(in the rows, 128 means zero)
One turn moves every row onto another: examples first, then more rows asked
K530: [112 123 145 159 116 129 105 121  91 144 141 146 165 155 109 183 141 138
  91 154 118 110 108 115 150 111 112]
K553: [150  98 126 139 170 103 100 106 107 162 152 125 132 140 112 138 120 132
 141 162 134  90 140 106 134 141 120]
K646: [ 94 154 152 123  75 124 108 107  98 121 128 143 144 139 129 145 108 102
 122  94 144 125 137 138 123 132 139]
K913: [101 134 166 121 137 109 113 111 108 118 130 134 154 123 125  84 160 141
 147 192 131 132  98 131 124 160 124]
K957: [ 92 136 110 128 123  97 114 127  94 130 146 156 158 141 105 174 127 136
  97 146 110 139 117  98 144 132 132]
K313: [128 106 123 160 159 128 112 133 114 182 182 123 148 138 118 121 139 131
 126 162 113 114 122 102 126 135 107]
K927: [140 120 130 126 121 162 130 156 126 132 126 107 155 102 106  95 116 107
 141 150 132 155 116 135 118 120  85]
K662: [109 143 115 122 110  89 115 139 127 115 123 150 107 127 127 105 132 146
 158 120 117 145 100 138 115  97 103]
K778: [136 103 138 156 167 112 110 105 111 179 142 153 166 153 116 130 137 125
 124 152 122 101 124 109 154 138 116]
K200: [ 99 143 163 122 163 135 106 137 119 113 133 139 144 152 129 180 136 144
 121 110  93 131 168 134 133 126 131]
K858: [133 170 160 135  86 128  96 119 137 135 129 132 109 149 131 133 138 149
 148 141 150 120 126 166 141 114  94]
K185: [123 104  94 130 116 134 112 112 111 129 149 116 110 131 109 171 131 155
 110 168 108  94 137 121 124 140 112]
K856: [ 74 147 138 139  89 142 123 135 112 141 116 137 146 154 111 122 123 120
 110  90 141 109 113 134 110  93 115]
K252: [ 84 154 127 111  86 125 127 136  98 118 123 118 130 129 118 130 117 143
 145  94 125  99 123 124  93 127 139]
K39: [121 131 151 121 160 153 111 130 134 115 138 111 133 147 125 176 140 147
 131 113 104 120 165 166 130 131 107]
K903: [123 111 152 129 140 116 117 152 101 110 130 127 158 117 123 111 142  66
 159 137  95  95 155 125 104 126 127]
K281: [110 133 144 125 131 131 122 161 101 121 107 145 157 106 105 108  99  96
 125 149 128 159 130  88 122  95 119]
K214: [115 151 146 118 132 140 120 142 138 142 124 120 155 148 105 112 145  68
 131 147 136  92 182 143 137 145 106]
K69: [107 138 139 115 150 105 130 176 105 122 126 114 176 128  95 103 143  91
 162 126 115 100 140 123 105 121 120]
K534: [123 137  98 108 116 102 119 117 104 127 145 119 148 138  95 176 125 159
 123 144 130 119 118 131 145 164 114]
K512: [102 121 164 135 135 121 103 112 115 122 150 126 138 119 130  85 153 121
 135 199 140 147 103 137 121 148 112]
K407: [125 128 112 133 160 108 126 115 124 179 164 137 157 143 113 124 136 139
 138 151 114 115 133 104 147 174 120]
K713: [112 176 167 137  83 116  94 118 123 125 127 158 102 141 150 138 136 142
 143 152 119 122 145 127 135 117 127]
K242: [108 130 154 136 169 142 109 140 124 122 138 129 163 154 119 171 142 135
 116  94 106 146 141 162 134 114 102]
K583: [101 130 123 110 174 123 116 143 129 108 139 123 134 139 116 163 131 141
 131  96  99 148 153 150 125 127 111]
K134: [136 169 156 107 110 149 138 139 122 137 107 124 183 118 107 114 119 122
 146 150 137 143 135 129 152 162 110]
K319: [139 132 184 136 111 175 126 124 115 136  83 141 165 129 122 119 127 117
 129 164 119 104 142 114 148 120 114]
K288: [121 161 143 136 105 100 107 136 127 132 124 143 135 145 118 119 137 144
 147 116 151 146  91 162 138  96  86]
K794: [ 98 135 116 121  80 148 118 110 127 130 122 120 114 141 120 124 114 115
 120  99 149 105 142 158 111 127 110]
K912: [ 91 134 163 127 142 110  96 118 114 125 140 134 131 129 116  90 142 120
 121 201 163 148 117 124 130 134 118]
K201: [128 123 138 147 167  97 100 134  96 172 171 132 152 142 109 139 118 129
 130 160 136 123 136  84 136 133 131]
K32: [ 97 126 172 124 148 114 110 113 108 124 111 139 146 138 113  87 159 145
 135 193 144 115 100 128 128 130 117]
K885: [110 149 144 127 142 135 128 170 126 145 122 110 176 150  87 103 153  85
 139 133 133  94 150 141 121 115  95]
K781: [117 133 163 129 130 125 110 136 116 125 125 144 159 137 127 120 139  51
 133 144 110 102 181 128 131 138 127]
K263: [104 140 145 146  97 111 106 130 118 115 125 166  93 129 152 116 140 136
 144 140  94 131 121 120 115  89 121]
K213: [131 126 143 105 126 143 125 136 113 113  88 133 122 104 113 117 101 120
 144 171 121 109 165  93 123 123 130]
K705: [107 118 154 144  75 147 110 116  92 118 130 124 132 128 139 133 123 114
 135 100 116  97 117 146  94 110 128]
K206: [ 95 126 156 119 151 109 103 114 117 120 117 128 122 134 106  88 147 140
 130 204 165 120 120 126 125 131 118]
K193: [123  87 103 156 122 138 115 117 106 136 150 129 144 136 111 160 142 135
 100 147 106 114  95 138 129 114  87]
K14: [ 98 109 144 135 170 149 111 143 125 113 136 131 127 143 131 163 143 139
 115 109  80 131 155 145 116 101 110]

K214 moves to K903
K14 moves to K242
K512 moves to K32
And these:
K530 moves to K957
K705 moves to K856
K319 moves to K281
K313 moves to K778
K288 moves to K713

